Where one turn sends some rows of the set: a few examples, then the rows asked
lokin: [ 10  10  17 -13  -4 -19  -7  -9  -1 -12   0 -17]
mikos: [  7  -8  10  -3  12 -23 -16  -2  -1  15 -10  -2]
Gibam: [ 19   1   4  -4  20 -20  -1 -11  -7   6 -10  -2]
dulif: [ 20   0   6  -5  21 -19  -9 -10   4  10 -10  -3]
foref: [  9   8  16 -14  -5 -17  -1  -6  -2 -13  -3 -16]
lita: [  8  -4   0  -6  17 -19 -11  -5  -4   6 -16 -22]
redek: [  0  -1  19 -13   3 -14 -12  -3  -6   7 -14 -23]
gofa: [  6  -9  10  -5  12 -20 -10   1  -3  14 -14   0]
suso: [ 22  12   8 -10  10 -19   0  -7   6   1   5  -5]
dur: [  6   7   3 -13   5 -17  -3   0  -3   1  -1 -28]
dobo: [  3  -8  22  -2   5 -14 -15   4  -1   6 -14 -16]
Dafa: [ 11  11   7 -15   5 -16  -7  -3   7   0   2 -27]
lav: [ 16   1   7  -5   5 -26  -5  -5   2  -6   1   6]
gunu: [  9  -1   5 -10  16 -16 -17  -6   5   8 -14 -23]
mudo: [  6   3  24  -7  -4 -13  -7   2  -1  -8  -5 -19]
zam: [ 18  12   7 -10   7 -19   7  -5  -5   1   5  -9]
lalam: [  1   1  19 -11   4 -16 -17  -6  -4   8 -11 -25]
vab: [ 14   0   7  -6   4 -24   0  -2   0  -6  -3   7]
tege: [ 15   2  19  -2  -1 -19  -1   2   1 -12  -1   0]
Vozo: [ 11  -9  16   3   9 -20 -10   3   1   3 -10   4]

dobo turns into mudo
zam turns into Gibam
gunu turns into Dafa
And these:
lokin turns into lav
vab turns into gofa

Where one turn sends some rows of the set: a few examples, then the rows asked
makig: [ 3  0  1 -6 -4 15 16  8 -7 -5 14 -2 -4 -2 -2 -2 -2  2 -8 -1 -4  1 11 -4]
Daf: [-12  -6  -4  10 -18   8   5  -9  -9   4   1   0  -4  -3   3  -1   0 -14
  -6 -12  -9  -6  12  -3]
petag: [-15  -1  -9  -5  -6 -10   0   8  -1 -16   0  19   1   2  -5  -3  -7   0
   4   2 -10   0   3  -6]
zeg: [ -5  13  13   8 -10  -3   8   8   4  -4  -6  -4   8  -2  -3   2   8  -1
   9  -4  -1  -7   6  11]
padu: [  0  16  10  13 -12  -1   1  13  -8  -5 -10   7   0  -7  -9   0   1  -4
  10   0  -3  -1  12   1]
finu: [-11   1  -3   3 -10 -12  -6   6   2  -3  -3  -3   8   2  -3   2  -2 -24
  16  -6  -6  -1   6   0]
debu: [ -6  -6  -3  -6   1   2   6   9  -2   9 -10 -13 -10  -4 -12   1   2  -8
   1  -8 -14  -2   6   1]
Buli: [-2  1 -3  8 -9  7 13 -6 -9 -7 -9  7 -3 -6 -5 -2  7 -3 -4 19 -3 -1 11 -7]
sol: [  1  10   0  19 -10  12   5   2   2  -7  -3   8  -3   7  12 -10  -4  -5
   3  -3  -3  -7   8  -6]
muzu: [ -4   0   0   9  -4   8  -1 -15  -6   7  -9   8   3   2   0  -5  -9 -16
  -5  -1  -1   7  15   0]
Tora: [-12   0  -2   3 -15  -9   5  12   0  -3 -11   7  -8   2 -12   0 -10 -14
  10  -7  -8  12  12  -7]
kozut: [ 8  4 -2 -7 -7  0 19 -5  4  7  6  4  1  6  2  1 -1  4 -5  5  6  0 11  7]
peg: [ -4   6   3   3  -9   6   1   6   0  -7 -11  13 -10   3   0 -16 -10  -5
   5  -4  -7   5  20 -12]
porof: [ -6  11  -4   1  -6  -5  12   5   8  -4  -9   5  10   9   8  -4   6  -4
   1  -9  -7   2  17 -13]
roga: [ -6   9  11   4  -5  -8   5   3  13  -1   2  -3 -10  11  -1  -5 -13 -11
  16  -7  -9   2  13   0]
Bok: [  8  11  -2  -3   3  -1   2 -10  -2   1   9 -10  -2   7   0 -11  -2  -1
   4 -10 -11  -3   0   8]
Lag: [  6   6  -3   0  -8  -6  10   0  -1  -2   4  -4  -6 -13 -13  11   6  -7
   5   2 -12 -10  -3   0]
Notu: [ -2 -11   2   8 -14   5  11  -9  -6  -3 -13  -6  -6  -3  -2   0  -6 -16
   6   3  -8   3  22  -6]
purog: [ -4   6  -7  18  -9  -1   1   6   7  -1   5  -8  11  -1   8  -4  -3 -13
   5  -2  -6  -9  12   1]
sef: [ -1  10   3  -6 -12  -3   9 -14  -9  -5   9  15  -6   2  -9  -5  -2  -6
   3   8  -7  11   1  -5]
nuvu: [  0  -5  -5   4  -7   2   1  24   2  -5   5   3   0   8   0  -5   2 -16
   5   3 -16   1   8   1]
zosur: [-13   9  -4  -2  -5 -16  12   3   1  -4  -8   3  18  -1  -4  -1   1   1
  10  -5  -9   0   9  -4]
rudav: [ -3  -9 -10   8  -1   4  -5  -6  -9   7  -8 -11  -1  -2   3  -1 -12 -11
   3  -8 -13   0   9  -5]
dudu: [  3   2  -1  -1 -15   9  13   1   2  -4 -15   5 -11   0  -6  -2  -3  17
   6  -1  -7   2   9   1]
sis: [  5   6  -4  -1 -10   7   7 -13   6  -3  -3   5   9   0   6 -12   0   9
   7  11  -7  -8  12   1]
nilus: [-14  -1   0   6  -7   2   1  -5 -14   5  14  -5  -2  -1  -8  -5  -8 -12
   3  -2  -8  -6  -6   7]
seb: [ -2  -6  -4   7 -16  -2  -7 -11   2   2 -13  -1 -12  -1  -5  -1  -3 -19
  -4  -1 -12  -1   5   1]
zaru: [ 14   1   4 -10 -11   2  13  -3 -12  -1  -3   6  -8  -2  -2  -4   1   2
  13  15  -4  -1   5   1]
Kuv: [ -5  -5  -7   2 -13   5   8  -6   2  -4  11   4  14   3   2   7   1  -4
   8   7   0  -9  -1   9]
Zun: [ -8  -1   5 -17 -11   2   0   0   0   5  -6   8 -10  -1 -13  -1  -8   0
  16  -6 -11   1   1   3]
lunif: [  4  -1  -6 -16 -13 -14   5  -4   2  -1   2  -3 -17   1  -6  -4  -6   8
   4   2  -6   0   9   5]
mebo: [ -1   4  -2  -9 -11  -7   8  -8 -15   2  16  -1   5  -4  -1  -6   0   2
   9  -2  -1 -10   8   9]
zir: [  4  -3 -11 -14  -3  -5  10   7  -8  11   3   2  -1  -1  -3   8   0   0
   6  -2  -7  -1  -5   2]
sogan: [ -9   7  -6  11 -10 -11  -3   1  -5 -16   9   9   4   3   1  -5 -15  -4
   7   1  -7  -6   4  -8]
fevoz: [-11  -3  -5  -1   1   6  10 -12   0  -1   9  -4   7  11   7  -9  -1  -8
  -6   5   0   2  14  -2]
gobe: [-1 10 16  6 -2  6  3  7 12  2  5  0 -6  4  4 -9 -9 -1 13  7 -9 -3  6  7]
Dal: [  4   0  -7 -14   2  -9   8  -4   0  -9  -4  -7  -1   1  -8   4   5  -3
   7   3  -4  12  19  -2]
rete: [ -4   6   1  -1  -4  -9   4 -17   0  -4 -18  -4 -16   1  -9  -5  -4   0
   8   1  -8   0   8  -4]
vam: [-11  -8  -8  -9 -11  -4   6   4   1   7   9  -6   8   1 -11   0  -6  -4
  12  -3 -11   6   9  13]
nin: [ -6  -5  -2   2  -7   4   8  15   3 -10   7   8 -12  11   3 -12  -5   1
   9   7 -17   5   8   1]

sef turns into makig
zir turns into lunif
petag turns into nin
And these:
Buli turns into fevoz
rudav turns into seb
sis turns into Kuv
porof turns into sogan
Tora turns into peg

